Named turns come first, each shown by rows before and after it. Which turns, in which order, take the first row of each pair that follows to the second? Write the first one first, as in the answered first pair.
turn K348:
[0.67 1.71 2.84 -0.03 -0.44 -1.20 -0.44 3.50 -2.18 0.12] -> [-0.54 0.91 2.66 -0.64 -1.14 -1.13 -0.95 3.47 -2.57 0.87]
[-1.53 -1.30 -0.45 0.13 -0.02 -2.22 -1.86 2.20 0.56 -0.35] -> [-1.47 -1.76 -0.95 0.59 0.47 -1.89 -1.42 2.08 0.48 -0.25]
[-2.57 -3.64 -1.12 -0.77 -0.22 -3.07 -3.53 1.80 0.02 -0.65] -> [-2.08 -4.38 -2.46 0.23 1.04 -2.27 -2.70 1.84 0.00 -0.63]
[2.13 3.93 0.13 -1.19 1.22 1.00 0.99 -1.58 0.91 -0.51] -> [1.46 4.03 1.18 -2.24 0.04 0.28 0.20 -1.65 0.91 -0.23]
turn K601:
[1.42 4.57 3.22 -2.03 -2.28 -0.86 -0.10 0.26 1.92 -0.60] -> [-0.50 3.40 2.77 -3.42 -3.68 -0.14 -0.95 -0.64 1.40 0.92]
[1.20 -0.37 -0.58 0.57 -0.32 -0.16 1.90 -0.46 -0.64 0.24] -> [0.98 -0.26 -0.44 0.14 0.17 -0.98 1.44 0.83 1.03 0.27]
[-0.64 -2.11 1.24 0.08 -1.17 0.62 -0.94 0.77 -1.37 -0.31] -> [0.63 -1.39 1.56 0.98 -0.27 0.63 -0.15 0.87 -1.70 -1.58]
[1.79 4.67 1.19 -1.60 -2.07 2.45 1.59 -4.63 0.65 0.59] -> [2.62 5.57 1.56 -1.27 -0.46 0.20 1.18 -1.28 3.94 -0.41]
turn K873:
[-0.75 -3.76 -4.36 2.60 1.96 3.25 1.47 -0.64 -2.81 1.08] -> [1.07 2.58 -2.45 -1.16 -0.62 4.43 2.13 -4.79 -0.16 2.01]
[-0.36 -0.76 -1.69 -0.94 -2.92 5.98 0.44 -5.42 -2.75 3.74] -> [-0.33 -4.39 -3.47 2.68 0.09 5.83 1.16 -2.49 -4.26 2.23]
[4.96 2.50 -3.39 4.19 4.11 3.96 4.33 -2.07 -0.51 -2.76] -> [-3.15 0.45 0.46 -5.28 -6.17 2.05 -2.94 -4.81 -1.04 3.17]
[-2.03 1.12 -0.30 -3.91 -1.94 -0.35 -2.05 -0.42 3.20 2.69] -> [-0.78 -2.87 -3.03 1.96 3.22 -0.49 -0.07 3.46 1.54 -0.03]
turn K137:
[0.04 0.86 2.49 -0.61 -0.86 -2.76 -2.05 2.21 1.35 -1.20] -> [0.54 1.15 2.20 -0.18 -0.39 -2.54 -1.64 2.26 1.92 -1.50]
[-1.34 -1.95 -0.41 1.13 0.65 -0.15 -1.83 0.22 -1.06 -0.82] -> [-1.00 -1.56 0.53 0.85 -0.05 -0.24 -1.98 -0.34 -1.73 -1.27]
[-1.48 0.40 2.35 -1.63 -1.92 -2.39 -2.50 0.75 0.01 0.12] -> [0.06 2.06 3.02 -1.10 -1.50 -2.45 -1.55 0.63 0.23 -0.93]
[-1.19 -3.04 -0.14 1.86 -2.50 1.76 -1.46 -2.54 -4.75 -1.21] -> [0.86 -0.86 0.93 2.24 -2.18 1.75 -0.45 -3.20 -4.78 -2.57]
Then:
Each pair is two turns apart.
[0.53 1.46 3.71 -0.11 -0.15 -1.55 -0.56 -0.24 -2.66 -1.93] -> [-1.98 -0.34 2.80 -1.76 -0.66 -2.40 -2.26 1.18 -0.87 0.02] -> K601, K348
[1.90 2.84 0.51 0.46 0.27 0.42 1.92 -1.36 0.71 -1.09] -> [-2.30 -0.66 -0.21 -2.17 -1.98 -0.43 -1.03 -0.43 1.29 1.67] -> K137, K873
[-2.48 -1.07 0.62 -4.90 -4.67 3.56 -1.31 -4.75 -2.45 3.73] -> [-1.08 -2.90 -3.67 -0.66 -0.10 6.29 1.74 -4.74 -3.04 3.37] -> K348, K348
[0.88 0.73 -3.46 2.11 1.23 2.03 -0.14 -3.13 -0.46 1.40] -> [2.52 3.20 -1.52 1.81 2.13 -0.59 -0.50 -0.40 2.37 -0.14] -> K601, K348
[1.11 1.95 0.91 1.72 0.06 -1.17 1.12 -1.86 -1.17 -0.84] -> [-1.06 -0.69 1.28 1.16 -1.16 -2.35 -0.51 -0.50 -2.29 -0.20] -> K348, K873
[-0.19 0.39 -1.01 -1.17 -0.54 -0.16 -0.15 0.35 0.20 0.09] -> [-0.16 -0.17 -0.98 -0.55 -0.40 0.08 0.00 0.02 -1.18 -0.18] -> K601, K873
[-0.53 -0.62 1.43 1.47 -1.10 -0.78 -0.20 -0.59 -3.48 -2.02] -> [1.65 1.94 0.20 2.26 0.92 0.09 1.71 -0.81 -1.06 -2.40] -> K873, K137
[2.84 2.63 -1.39 1.68 1.83 0.89 2.33 -1.90 4.79 -0.82] -> [1.89 3.97 1.62 -1.02 -1.27 -1.01 0.23 -1.91 5.25 -0.85] -> K348, K348
[3.30 1.46 -0.92 2.62 3.75 0.36 1.44 1.38 2.24 -1.43] -> [0.41 0.11 -2.67 -0.08 2.91 0.33 -0.15 1.82 4.93 1.61] -> K601, K873
[1.01 0.05 1.99 1.47 -1.93 -0.06 0.69 -1.60 -4.42 -2.20] -> [-2.54 -1.37 1.44 -2.19 -2.71 -2.58 -2.44 1.96 0.19 0.49] -> K601, K601
[-4.16 -2.40 -4.20 -2.52 0.14 1.17 -1.62 -0.41 3.36 4.43] -> [2.01 1.71 -4.26 2.13 5.03 1.62 2.46 0.65 4.40 0.00] -> K873, K348
[0.30 -0.76 0.43 3.53 1.62 0.76 0.09 0.87 -0.29 -2.92] -> [0.07 2.84 1.52 -0.43 -1.16 1.40 -0.78 -2.40 1.83 -1.05] -> K137, K873
[-1.89 -0.33 -3.19 0.02 1.51 3.00 -0.51 1.12 2.68 2.02] -> [-1.28 -0.08 -3.50 0.56 1.63 3.74 0.13 -0.07 1.95 1.98] -> K348, K601
[-2.61 -1.20 -0.99 -1.09 -1.56 1.86 -0.21 -1.99 -0.23 2.35] -> [-0.76 1.42 -0.81 -0.97 -0.98 2.54 0.90 -2.99 0.77 1.82] -> K873, K873
[0.49 1.01 2.33 0.10 -0.99 -3.34 0.68 3.92 -0.40 -0.29] -> [0.57 0.72 1.06 0.61 0.26 -3.11 1.09 4.50 0.53 -0.17] -> K137, K137
[-0.60 -2.60 -0.37 1.14 -0.43 0.84 0.23 -0.52 -3.18 0.41] -> [-0.80 -2.13 -0.22 0.22 0.92 -1.52 -0.81 3.33 0.86 0.27] -> K601, K601
[-0.30 -0.15 -0.07 -2.30 0.55 -2.07 -0.21 0.94 2.10 0.29] -> [-1.12 -1.22 -0.33 -2.43 0.29 -1.81 -0.49 0.68 1.46 0.74] -> K137, K348
[-1.67 1.66 -1.69 -2.09 0.61 2.54 0.65 0.63 2.84 1.12] -> [-2.33 0.48 -2.24 -1.78 0.52 2.94 0.35 0.38 2.04 1.62] -> K137, K348
[0.91 -2.07 3.27 0.43 -0.62 -1.04 -0.26 3.91 2.30 -1.36] -> [0.07 -2.27 3.60 -0.21 -1.40 -1.07 -0.71 3.53 1.93 -1.09] -> K348, K137
[-4.67 -2.53 1.77 -3.10 -4.66 -1.54 -3.28 -0.15 -1.71 2.08] -> [1.36 -1.36 0.03 4.11 0.38 1.93 2.42 -2.40 -6.30 -2.68] -> K348, K601
[3.83 0.17 0.09 0.28 0.97 3.44 3.11 -3.54 -2.26 -0.87] -> [3.55 2.02 1.87 -1.86 1.73 -1.39 0.67 2.34 4.20 -1.30] -> K348, K601
[-0.14 -0.05 -0.93 0.78 -2.15 0.05 0.37 -0.96 -0.64 0.36] -> [0.97 1.11 -0.05 1.12 -1.56 -1.07 0.67 0.20 0.19 -0.78] -> K601, K348
[0.93 0.84 2.31 0.53 -0.17 -2.10 -2.26 2.86 -0.78 -2.00] -> [-1.18 -1.23 1.35 -0.36 -1.21 -1.76 -3.34 2.66 -1.22 -0.41] -> K348, K348
[0.08 -2.23 -1.42 1.50 -1.77 1.37 0.60 -0.79 -0.84 0.15] -> [0.91 -1.07 -0.36 1.67 -2.19 1.29 0.81 -1.54 -1.58 -0.65] -> K137, K137
[1.98 2.50 0.81 -0.52 -1.02 1.37 1.05 -2.01 -1.11 -0.82] -> [0.26 1.55 0.97 -1.74 -2.41 0.95 -0.28 -2.07 -1.31 0.02] -> K348, K348
[-0.60 -0.86 -0.46 0.79 -0.89 2.10 0.35 -3.53 2.97 0.06] -> [-0.17 -0.04 -0.12 0.89 0.29 0.97 0.21 -1.66 4.84 -0.47] -> K601, K601
[-0.03 1.60 -0.57 0.82 -1.08 2.73 2.44 -4.10 -1.80 0.92] -> [0.39 0.24 -1.37 2.58 0.57 2.76 2.97 -2.76 -2.36 0.31] -> K873, K873
[-0.69 -1.43 -3.07 0.55 -0.80 -1.29 -2.16 3.16 0.92 1.27] -> [0.44 -0.71 -1.61 1.63 -2.65 0.47 -1.22 -0.48 -4.18 -0.18] -> K137, K601
[0.30 -2.41 -0.26 1.40 2.50 -0.79 -0.78 2.08 -0.40 -1.47] -> [1.82 2.51 -0.08 -1.23 1.60 0.28 0.15 -0.59 2.96 -0.31] -> K873, K137
[5.04 2.05 -1.48 3.10 2.96 -0.07 1.66 -2.34 1.04 -0.71] -> [3.59 1.85 1.75 1.21 -1.74 -0.13 -0.28 -4.91 -3.32 -0.75] -> K873, K601
[0.45 -1.01 -2.27 2.60 2.18 1.19 0.98 0.36 -1.03 1.14] -> [-1.13 -1.97 -2.49 1.28 1.75 0.67 -0.23 0.89 0.06 2.43] -> K601, K601
